Rotation paths and how fast each direction turns (degrees a step)
Each turn is a multiple of 5 degrees from 10 to 175, or 0.
Each row of a path follows its step; steps can be skipped.

step 0: [  5   8  13 -13   1   0   5  -2   8  -7  16   3  19   6 -22   6   2 -14
   0  -5   8 -19   0  -6  16   9  11   5   4  -8 -14   1   0   2]
step 1: [  6  -3  -3 -13  18   5  17 -15  -1   7   5   6   5  16 -18   5  -6 -12
  -3   2   9 -16 -11   6  10  17  -3   8   7  -4  -5   0 -14   9]
step 2: [-10   3   7 -11  13   8   0   8 -13   8  13  19  -4  14 -14  -1  -8 -15
  -3   4  12 -17   0 -10   3   7  10  14   9 -11  -1   3  -9  -7]
step 3: [  1  11   9  -8   1  18  15  -2   4   0   3   7   0  12  -4 -17 -17 -12
   0   6  10  -9   9   8   4   9   2  22   7  -2  13  10 -16   2]
step 4: [  1   1  -4 -14  15  14  16   4  -2   2   1  11  -4   6   8  -2 -13   0
  12   2  -2  -8  -4  -6  -8  -2   2  27  -3  -6  10   8 -16 -20]
step 5: [  4  15   7  -2   4  17  12  16   2   3   5   8  12   3  11 -13 -25  -2
   4  -6  -6   8   1 -14   7  -4   6   7  -3  -5   0  19 -12 -10]
step 6: [  6  14  -7  -8   2  12  17  -5  11   5 -16  11   5   0   9   7 -19  -4
   5  -8 -20  10   6   1   4  -3   5  12  -8  -4 -10   0 -17  -9]
step 7: [ 10  13  -8  -4  -1  17   4  13 -13   9   9  14   0  -4  -5  17 -11   6
   7 -15  -9  23  -3  -1   7  -7   3   2  -5  -2 -11   3 -15  -7]
step 8: [  2   7  -6  -3 -23   7  -4  -6   4  -1  10  18  -2  -6   2  10 -18  -9
  -2  -4 -19  22  -5   3  11   7  13   4   2   3  -7   4 -13   7]
[-4  5 -5  0  0  2 -1  0  7  1  2  4  1 -1  4 -2  1  5  2  0  3  2 -5  4
  2 -9  2  0 -4 -3 -4 -2  1  5] | 35
[-3  2  7  1 -6  0 -4  0  6  0 -1 -2  1 -2  1 -4 -4 -6  0  0 -3 -3  7 -1
  0  1  6 -1  0 -3 -3  1  1  5] | 130
[ 3  3  3 -4 -2  3 -1 -1 -4 -2 -2  0  1 -4  4  1  0  3 -3 -8 -9 -2  0  2
  2 -1 -4 -4 -7  0 -2  2  2 -2] | 40

step 0: [ -6 -14 -20  19   6   9   0   2 -18   4   2   0  22   2  -2   8  -1  -2
   7 -10   1   2  -7  15  -3  -5  13  11  -8   1  -9  -8   6  -4]
step 1: [  3  11  -3   0  17  17   9  -3  11  11  -5   8  -9   4   4 -11  17  -8
   0 -13   2  16 -12  18  -1  -1   6  -3   6   1  -5 -12 -11   7]
step 2: [  2  -3 -21  14  19  10  14  11  -1  10   3  -7  -5 -11  -4 -12  -8   1
  -4  10  -1   2  10 -10  -8  -1   4   0  10  -4   3  13   0  20]
step 3: [  0  -3   3   1 -14   6  13  10  -8   5  17   3 -20   8 -16 -12  -7  -1
  -4   0 -10   7   1   8   7   2  13   2 -15  -3   0   9 -18  -7]
step 4: [  4 -19  -7  14  -4   3   0 -14 -12  15  15  10 -13 -12   7   4  11  12
  -4  11  -1 -15  -7   8  -1  -6  -4   2  10  -1  -1  -2  -7 -10]
step 5: [  3   9  -3  -7  -7  16   5 -18  -4  -6   7   9   5   0   0 -22  -6  13
  16 -19 -11 -13   0   3  -8  -2 -10  10   4   0  -2  -3  -9   6]
step 6: [ -3  13  -1  10  15 -15   6  -2   5  15  -7  18  -9 -14   1   3  -8   6
  -4 -12  -2 -17  -7  -9  -3   5  -7   0 -19   1   6   7  -7   8]
step 7: [  4  10   8  16   1 -16  10  -6  -3 -21  13 -13 -14   5 -21  -9   9   1
 -12 -12   0  -4   0  -9  -8   2 -11   0   2   0  -2   6   3  -4]
step 8: [ -9  -9  20   1  -2   1   6   9  -4   4   0   7   2  -7 -16   8   8   1
  13  -1  -4 -18  -1   9 -13  -3  -4  -8   3  11   2  20  15 -14]
[-3 -1 -5 -1  0 -7 -2  1 -6  0 -3  5  1  4 -4 -1 -2  1  1  0  2 -1 -3  2
  7  2  5  1 -9  0  4  1 -1  3] | 120
[-4 -5  5 -2  0 -1  4  1 -1  0  0 -4 -8  2 -2 -2  1 -1  3  5  5  0  5  2
  2  1  0 -4  0 -6 -3  8  3  1] | 70
[ 3 -2  2  0  5 -3  2  6  2 -5  3 -3 -4 -2 -1 -2 -3 -5  2  1 -1  2 -9 -9
  0 -1  0  0  0  2  4  3 -2  2] | 80
[-2  1  7  3  3  0 -3  2  4  6 -4  1 -4 -2  0 -1  1 -2  7  0 -4  0  3  2
  2  4  2 -2 -3  1  2 -5 -5 -6] | 145

step 0: [-15  -6 -12  13   1  -1   4 -22   5  -3  11   7  -3  -5  -7   7   2  -2
  18   7   2  -2   5   2   5  10 -12 -14   0 -20  16   0  -3 -13]
step 1: [ -9   6  -7  -4 -14   2   2   4   3 -11 -17   6 -17   2  13  -7  -6   5
 -21   4   3   4  -9   4  -3   4  17  -6  16   0   6  20   2  -1]
step 2: [ 13   1   6 -14   2  12   4   3  -1  -5   0 -26  -4  -9   4   4   8  -2
   1 -10   6   7  -8   4 -11  -9  -4  25  -4   4  -4  -7   6  19]
step 3: [ -2   2   3   4   0 -13  -7  -7   1  15  14   8   3   2  -5  -9  -9 -10
  15 -11   7 -14  21  -7 -13  18 -18   7  -5   0   4  -6   0  -2]
step 4: [ -6  -2  -6   8  -5  -9  -8   9  16   3   1  11   3  14  -7  -3  -4  11
 -10  -9 -13   7  -6   8   3  13  30 -14  -5   5  -3  -3  -7  -7]
step 5: [  0   0   8  -4  -5   1  18   2  -1   2  -7 -34   6  -5  -9  10  15   8
   2   4   0  15  -7  -7  15 -11   0 -10  -4  -4   4   7   2   0]
step 6: [ -2  10   3  -4  -1  -4  -2   2 -14   7  -5   5   6   4  10 -10 -13  -4
 -12   8  -5 -14   5 -22   0  -8 -30  12   7   5   6   3   4  -2]
step 7: [ 16  -8  -7  -1   6  15 -19  15  -3  -8  18  17   2  13   0  -3 -10  -5
   3  -2  -7  -8 -11   9   4  -4  13   1  -1   1  -8 -15  -3   3]
step 8: [ -2 -10  14  10   1  -4   5  -8  -3   1   2  -4   6  -9  -2   8  19   1
  24   3  17  -7   6  11   4  -6  10 -22   0 -12  -7   9  -6  -2]
[ 0 -4 -4 -2 -7  4 -2  5 -3 -2  2 -1  0  1  6 -2  0 -2  0 -2  4 -7 -3  1
 -1 -6 -1  2  4 -4  7  1 -1  3] | 70
[-3  5 -4 -3  1  0 -7  3 -2 -6  0 -1  6 -3  5  2  4  4 -5 -2 -2  2 -1  2
 -3  3 -1  0 -4 -2 -2 -4 -5 -2] | 140
[ 1 -5 -4 -1 -1  3  0  2 -1 -1  2  3 -1  3 -5 -2  3  2  1 -1 -2  5 -5 -2
  1  1  1  4  1  2 -6  6 -7  8] | 130
[-4  7  1 -2 -5 -1  0 -4 -4 -3 -2 -2  4  3 -3  2  3  2  2  1  7 -1  1  0
  3 -3  7  2  4  4 -3 -4  2  3] | 110
[ 7 -2  0  8  1 -1  0  2 -3  0  3 -2 -2 -6  0  1  3  6 -4 -3  6  1 -2 -5
  2 -1  5  1 -1 -3 -2 -2  5  0] | 125

step 0: [ 16   7  13  12  -2   4   0  16 -13   6 -14 -18 -10  15  -4 -10  15  15
  -1   7   3  -8   5   1  10 -12   8   3  -2   2   5   0  -2 -12]
step 1: [ -2  -9   0   1  -6   5  -4   3  -5  -2  11  -5   7  14 -10   4  -2  -8
   5  11  24   2  -3  -5   7 -30   5  -5   7 -21  -8  -4  10  -1]
step 2: [-12  -1   4 -10   7   6  -7   1  -4 -12   8   7  -4   4  -5  -7 -19   6
  -2   4  -2  12  11  21 -13 -15  -1   3  -7   3   3  -8  13 -25]
step 3: [  0   5  -6  14  -1   6   4   2  -6   7 -18   3   9  10 -14  -4  -2 -14
  -6  12  -9 -10  -6  12   8  -2  10  11 -19   3   3  11  -3 -24]
step 4: [  3  25 -11   6   0  11   9  -3   6   5  -1 -18   3  10  -6  -6  -9  -6
   2  -8  18  -3 -21   9   9 -12  -7   7   7  -3  -6  -7  11   2]
step 5: [  1 -14   3   6   8  -8   1   6 -16  -7   0 -18 -20   1  -6  -1  -9  19
   0  -1   1 -11  -2  18   3 -15 -17   0  -4   0  -6 -13   0  -6]
step 6: [-17  -7 -18  10  -4  -5 -10  10  -5  -7  -1  12   2  11 -14  -1  -4  -7
  18   9  -4 -15  -2  -6   6 -16   6 -12 -17   0 -10  -4   2  -3]
step 7: [  2  19  -7 -15   8  14 -14   8  13   2 -12   6  -4   0  -7   4 -18  -2
   9 -12  -6   9  -5   0  -1  -6   2  10  -8  -2 -18 -11  10 -13]
step 8: [ -3   0   9   6   1   4  11  11 -19   1 -10 -15 -17   1 -17  16  -2  -7
   7  -5  -5   2  -9   5   3  10  -9  24 -12  -2  -1   9   2  -7]
[-6  8  2 -2  0  0  0  0  3  2  2  1 -3  3  8 -6 -4 -1  3 -4  3  2  1 -1
 -1 -3 -1 -2  1  6  2 -3  5  2] | 145
[-3  1 -2  5 -3 -1 -8  3  5 -6  1 -2  8  3  1 -1  0 -1 -3  1  2  5 -3 -2
  3  2 -6  1  2 -1 -4  2  0  0] | 135

step 0: [-18  -3  -9 -16   7  -8   0 -15  -8   1  -3  -6  -1  12  -4 -15   1 -13
   1   4   9 -12  -5   7   2   7  14  14 -13   4  -3  18   1 -13]
step 1: [-11 -10   2  12   7 -23 -16   9  -1  16  -5  -5  10   3  -1 -12   3  -6
  11  12  -2   9   1  -5   8   3 -19  12   2  -4 -12  -6  -2  -6]
step 2: [  7   9 -13  -2  24   3   3  -8  -7  -5 -11  -2   9   8   1  -6  -9  -8
  -2   7  -1  16  16 -10  14  -4  -2 -14   0  -4 -11  -7   6  18]
step 3: [-25  -3   2   1   2   3  18 -14   4  -5   0  -3  -9   6   6  -4   0 -14
   4   9 -11   9   4 -10 -29   8   6  -6   0   7   0  -3  -2   8]
step 4: [ -4 -12   7 -11   1  -9 -14 -17  18  -1   0  -7  -6   5  -7   1 -22 -11
   1  -5  -1  -6 -14  -7  -3   5  -8   8   9 -21   3 -10   1   2]
step 5: [ 10  -6   1  12   2  -9  -1  -9  -1  -8   3  -1  20  28   8 -13   0  -9
   7  -7   2  -7 -12  10   7 -10   2  -6  11   9   1  -7  16   2]
step 6: [  2   9  22  17  -1   0  -2 -21  -1   5   4 -13   4  -2   9  -9  11  -2
 -14   1 -18  19   7   3   1  -9   5  12 -11  -1   1  -5   2   6]
step 7: [  0   0  -1   1  -1  12  11 -14  -5  -7  -6   3  -3   2 -12 -18  -4 -15
 -17 -17   5 -11  14  -9  -1   3 -14  16   3  -2  -2  -5 -18   1]
step 8: [  0  11   0   2   6  -3 -12  -8  -5   9  -6  -7   8  12  -1 -10   2  -2
  20 -22  11   7  -7  -3 -21  11  -4  -7   4   2   5   3 -11 -17]
[ 1  5 -2  5  4  1  4  0 -1 -5  1 -1 -1  0  7  1 -2  7 -2  2 -6 -1  9 -1
  2  2 -1  4  0  2  1 -4 -1  2] | 90
[ 0  2  3  1 -3 -4 -1 -3 -2  8  7  5  1  3  4  2  2 -1  5  4 -1  0  3 -5
 -5  0  0  1 -5  1  6  1  1 -1] | 140
